[[-46 -53 -11 -45   8  54  13   9]
 [-10 -43 -36 -21  56  37  -1  40]
 [-17  15  31 -11  21  -3  42  16]
 [-46  56  37   0 -21  -3  54  13]
 [-33  58  54  24   1  16  15  32]
 [ 49  49  -3 -47  21  60 -20  17]
 [ 29  48 -34  16 -39  39 -12  14]
 [ 34  52  14  22  28  17  48 -53]
 [-50  33  10 -10 -27 -23  -1 -28]
 [-42 -29 -11 -17 -34  26  45  -3]]
->
[[  9  40  16  13  32  17  14 -53 -28  -3]
 [ 13  -1  42  54  15 -20 -12  48  -1  45]
 [ 54  37  -3  -3  16  60  39  17 -23  26]
 [  8  56  21 -21   1  21 -39  28 -27 -34]
 [-45 -21 -11   0  24 -47  16  22 -10 -17]
 [-11 -36  31  37  54  -3 -34  14  10 -11]
 [-53 -43  15  56  58  49  48  52  33 -29]
 [-46 -10 -17 -46 -33  49  29  34 -50 -42]]

[[  3  12  14  21  -5  19 -14  12  14  -3  -8 -17 -21   7 -14 -16]
 [-52 -11  19   0 -52  13  13  -7  -8  15   1  12  17   7  13  12]
 [-18 -25  27  -9 -19  27   0 -12  -9   3  -8  -3  -2  10   1  -5]
 [ -1 -40  21 -33  10  14   5 -20 -23  -1  -3   7   7   1   8   5]
 [-10   5 -17 -10  -4 -23  10  -4  -9   5   5  16  19 -11  12  15]
 [ 33 -43   0 -44  47   1   1 -26 -26 -11   0   7   0  -6   2   0]]
->
[[-16  12  -5   5  15   0]
 [-14  13   1   8  12   2]
 [  7   7  10   1 -11  -6]
 [-21  17  -2   7  19   0]
 [-17  12  -3   7  16   7]
 [ -8   1  -8  -3   5   0]
 [ -3  15   3  -1   5 -11]
 [ 14  -8  -9 -23  -9 -26]
 [ 12  -7 -12 -20  -4 -26]
 [-14  13   0   5  10   1]
 [ 19  13  27  14 -23   1]
 [ -5 -52 -19  10  -4  47]
 [ 21   0  -9 -33 -10 -44]
 [ 14  19  27  21 -17   0]
 [ 12 -11 -25 -40   5 -43]
 [  3 -52 -18  -1 -10  33]]

[[-37 -33  -9 -33  16  36 -27   2  -1]
 [ -5  24 -13 -29 -16 -11  10  26  22]
 [-30 -29 -16 -27  -5  34 -26  17  -1]
 [-30  25  29 -42  48 -15   1 -25  19]
 [  2 -21  24  21  15   8 -11 -24 -22]
 [  1   6  13  -8   1  -3 -11   9 -20]]
->
[[ -1  22  -1  19 -22 -20]
 [  2  26  17 -25 -24   9]
 [-27  10 -26   1 -11 -11]
 [ 36 -11  34 -15   8  -3]
 [ 16 -16  -5  48  15   1]
 [-33 -29 -27 -42  21  -8]
 [ -9 -13 -16  29  24  13]
 [-33  24 -29  25 -21   6]
 [-37  -5 -30 -30   2   1]]

[[-24   0 -49  -7]
 [-19  43  -4 -44]]
->
[[ -7 -44]
 [-49  -4]
 [  0  43]
 [-24 -19]]

[[  0 -29 -40 -27   2   1]
 [ -1 -30  37 -37  -2  -1]
 [  2  38  40  30   1   2]
 [  6 -59  31  14   1   3]
 [ -1  16  10   5   0  -1]
 [  0  -4 -17  40  -3   0]
 [  7  31 -45 -33  -1  -2]
 [ -2 -19 -34  49   2  -1]]
->
[[  1  -1   2   3  -1   0  -2  -1]
 [  2  -2   1   1   0  -3  -1   2]
 [-27 -37  30  14   5  40 -33  49]
 [-40  37  40  31  10 -17 -45 -34]
 [-29 -30  38 -59  16  -4  31 -19]
 [  0  -1   2   6  -1   0   7  -2]]

[[  9   8   5 -11   1  -3  -2  -2  -5  12  16 -19  -2]
 [ -8 -25 -36 -24   1 -15 -11  21 -58   2 -25 -10  -2]
 [ 27  20   5 -40   4  -9  -9  -2 -28  38  43 -58  -6]]
->
[[ -2  -2  -6]
 [-19 -10 -58]
 [ 16 -25  43]
 [ 12   2  38]
 [ -5 -58 -28]
 [ -2  21  -2]
 [ -2 -11  -9]
 [ -3 -15  -9]
 [  1   1   4]
 [-11 -24 -40]
 [  5 -36   5]
 [  8 -25  20]
 [  9  -8  27]]

[[-31  43  13   1  38 -35  46]
 [ 30 -20 -18 -12 -36  33 -48]
 [ 12  -5 -21   0 -12  17 -32]
 [ 16   9  10   4 -15 -22 -25]]
->
[[ 46 -48 -32 -25]
 [-35  33  17 -22]
 [ 38 -36 -12 -15]
 [  1 -12   0   4]
 [ 13 -18 -21  10]
 [ 43 -20  -5   9]
 [-31  30  12  16]]

[[  5 -20  44  -2  -4 -18  -3]
 [ 57  -4 -17  10  -7 -37 -23]
 [ 41  -7  -4   6  -5 -22 -16]
 [ -9  21  -4 -33  -3  -9   2]
 [  5 -24  50  -2  -4 -18  -3]
 [ -7   8  -5 -13 -24   6  11]
 [-58  -4 -34 -20  28 -11 -21]]
->
[[ -3 -23 -16   2  -3  11 -21]
 [-18 -37 -22  -9 -18   6 -11]
 [ -4  -7  -5  -3  -4 -24  28]
 [ -2  10   6 -33  -2 -13 -20]
 [ 44 -17  -4  -4  50  -5 -34]
 [-20  -4  -7  21 -24   8  -4]
 [  5  57  41  -9   5  -7 -58]]
